128 stands for zero in the data rows.
Here are some points, each followed by its number:
[140, 134, 127, 121, 117, 125, 120, 125, 131, 146, 139, 120, 132, 127, 115, 128, 130, 130, 117, 117, 131, 132, 113, 147] 0
[127, 152, 158, 128, 119, 109, 112, 108, 164, 140, 127, 122, 147, 142, 116, 153, 135, 119, 134, 131, 134, 100, 116, 140] 1
[132, 112, 114, 121, 136, 137, 123, 108, 129, 166, 171, 130, 98, 110, 131, 165, 90, 151, 99, 108, 126, 168, 118, 181] 2
[122, 140, 130, 121, 113, 116, 126, 144, 123, 148, 121, 115, 129, 143, 138, 106, 155, 129, 159, 142, 127, 94, 132, 117] 3
[134, 142, 133, 122, 118, 127, 126, 130, 121, 144, 129, 117, 134, 125, 111, 117, 137, 131, 124, 131, 141, 129, 108, 127] 4
[181, 140, 111, 215, 79, 169, 88, 44, 211, 18, 171, 167, 96, 0, 107, 132, 108, 75, 79, 139, 66, 78, 157, 76] 5
[81, 71, 88, 115, 202, 164, 203, 164, 36, 87, 91, 132, 84, 105, 131, 82, 108, 183, 122, 156, 170, 216, 159, 51] 6
[143, 134, 88, 149, 126, 142, 112, 119, 149, 28, 137, 151, 137, 15, 111, 64, 144, 18, 0, 91, 132, 222, 130, 83] 7
[129, 130, 126, 123, 114, 117, 127, 142, 131, 136, 119, 127, 137, 160, 148, 119, 150, 113, 143, 112, 111, 105, 132, 135] 8
[165, 38, 74, 177, 118, 138, 145, 89, 106, 64, 115, 143, 87, 141, 143, 155, 141, 154, 125, 78, 82, 79, 161, 149] 9
[125, 110, 114, 116, 126, 123, 129, 175, 127, 132, 154, 136, 125, 132, 173, 88, 128, 112, 152, 135, 111, 114, 153, 112] 10
[131, 135, 129, 117, 121, 121, 125, 138, 126, 142, 124, 124, 140, 149, 129, 122, 138, 126, 136, 117, 119, 122, 124, 141] 11
[87, 160, 117, 109, 108, 133, 139, 126, 93, 242, 112, 89, 70, 129, 124, 149, 128, 181, 127, 126, 144, 182, 82, 170] 12
[104, 133, 139, 129, 131, 119, 137, 124, 121, 144, 97, 123, 121, 166, 144, 153, 138, 144, 161, 130, 115, 111, 130, 135] 13
[201, 119, 150, 155, 121, 178, 95, 170, 139, 90, 218, 149, 178, 41, 91, 27, 146, 98, 90, 198, 169, 88, 112, 37] 14
[122, 152, 153, 123, 130, 114, 118, 139, 155, 131, 137, 129, 151, 128, 130, 109, 135, 109, 152, 158, 142, 97, 128, 95] 15
[132, 143, 116, 137, 134, 129, 113, 124, 144, 90, 130, 140, 135, 81, 126, 98, 133, 73, 77, 127, 132, 162, 125, 104] 16
[151, 126, 127, 135, 112, 143, 122, 124, 126, 127, 150, 125, 123, 100, 114, 112, 129, 126, 111, 135, 137, 125, 112, 120] 17
[99, 157, 122, 116, 101, 129, 139, 129, 83, 228, 122, 97, 81, 137, 118, 133, 140, 169, 131, 115, 143, 165, 84, 163] 18
[144, 127, 127, 135, 120, 137, 123, 129, 129, 123, 145, 129, 132, 108, 120, 112, 132, 124, 121, 135, 137, 120, 121, 113] 19
[117, 140, 103, 121, 115, 120, 127, 120, 145, 162, 126, 118, 100, 126, 130, 127, 135, 121, 100, 98, 132, 154, 128, 153] 20
[114, 123, 130, 99, 162, 149, 143, 171, 86, 134, 137, 133, 144, 122, 141, 120, 83, 149, 140, 160, 147, 184, 130, 115] 21
[120, 159, 125, 124, 101, 111, 134, 125, 119, 165, 78, 113, 137, 191, 137, 141, 174, 123, 141, 90, 110, 110, 112, 153] 22
[117, 127, 130, 138, 127, 108, 130, 96, 144, 126, 107, 127, 117, 151, 140, 168, 134, 135, 155, 117, 97, 91, 134, 142] 23
[121, 111, 123, 127, 131, 147, 110, 125, 141, 165, 164, 123, 94, 96, 141, 162, 89, 149, 113, 132, 133, 169, 129, 180] 24
[125, 132, 102, 122, 138, 122, 131, 121, 139, 106, 122, 129, 123, 102, 115, 110, 132, 99, 75, 101, 143, 175, 142, 122] 25
[139, 145, 133, 119, 123, 126, 128, 135, 113, 144, 118, 108, 146, 125, 100, 113, 148, 129, 136, 141, 150, 127, 102, 118] 26
Which three points above are nearest to each new point by angle? Their numbers follow each, nearest first.
[154, 136, 116, 184, 97, 140, 106, 73, 166, 63, 132, 143, 111, 62, 116, 127, 128, 106, 99, 137, 96, 87, 132, 98] -> 5 19 16
[151, 144, 124, 178, 95, 137, 100, 73, 182, 83, 136, 133, 114, 69, 114, 136, 129, 109, 95, 128, 108, 94, 127, 115] -> 5 17 19
[135, 115, 99, 120, 110, 131, 112, 170, 143, 146, 174, 133, 115, 108, 181, 78, 124, 117, 168, 148, 93, 95, 156, 114] -> 10 3 8
[109, 97, 95, 121, 173, 145, 165, 148, 84, 113, 112, 128, 90, 118, 138, 83, 119, 154, 130, 140, 149, 169, 135, 91] -> 6 21 25
[165, 130, 166, 122, 150, 110, 122, 120, 142, 87, 138, 140, 185, 153, 86, 139, 125, 103, 98, 118, 153, 112, 119, 132] -> 1 14 15
[98, 116, 112, 133, 147, 115, 152, 119, 115, 125, 92, 128, 100, 154, 143, 144, 130, 146, 150, 122, 126, 127, 151, 119] -> 13 23 6
[104, 113, 138, 93, 162, 152, 149, 190, 72, 133, 137, 132, 140, 123, 143, 99, 97, 151, 143, 168, 146, 187, 134, 105] -> 21 6 10
[97, 115, 135, 101, 165, 153, 151, 188, 69, 147, 133, 126, 119, 120, 139, 113, 89, 162, 142, 162, 152, 200, 134, 120] -> 21 6 12
[119, 122, 121, 126, 141, 132, 144, 135, 112, 125, 118, 130, 122, 131, 128, 116, 130, 134, 127, 133, 140, 142, 129, 109] -> 6 21 25
[138, 99, 133, 143, 127, 104, 114, 94, 165, 91, 116, 138, 142, 161, 138, 179, 125, 126, 160, 114, 93, 68, 160, 159] -> 23 9 1
[122, 130, 142, 117, 144, 123, 128, 131, 134, 124, 135, 132, 140, 131, 123, 142, 109, 127, 125, 132, 139, 143, 132, 134] -> 21 24 2
[125, 121, 124, 133, 122, 117, 124, 112, 137, 131, 115, 125, 121, 148, 134, 152, 131, 136, 142, 115, 111, 108, 135, 150] -> 23 13 22
[130, 112, 121, 128, 115, 116, 125, 109, 141, 127, 119, 128, 125, 148, 138, 156, 129, 127, 141, 116, 108, 107, 134, 152] -> 23 9 13
[103, 173, 163, 108, 153, 114, 119, 146, 170, 139, 146, 133, 155, 111, 123, 106, 111, 109, 156, 182, 165, 122, 137, 77] -> 15 14 1
[126, 142, 142, 130, 89, 96, 135, 128, 111, 150, 57, 105, 146, 231, 129, 147, 198, 126, 155, 74, 107, 77, 113, 173] -> 22 8 11
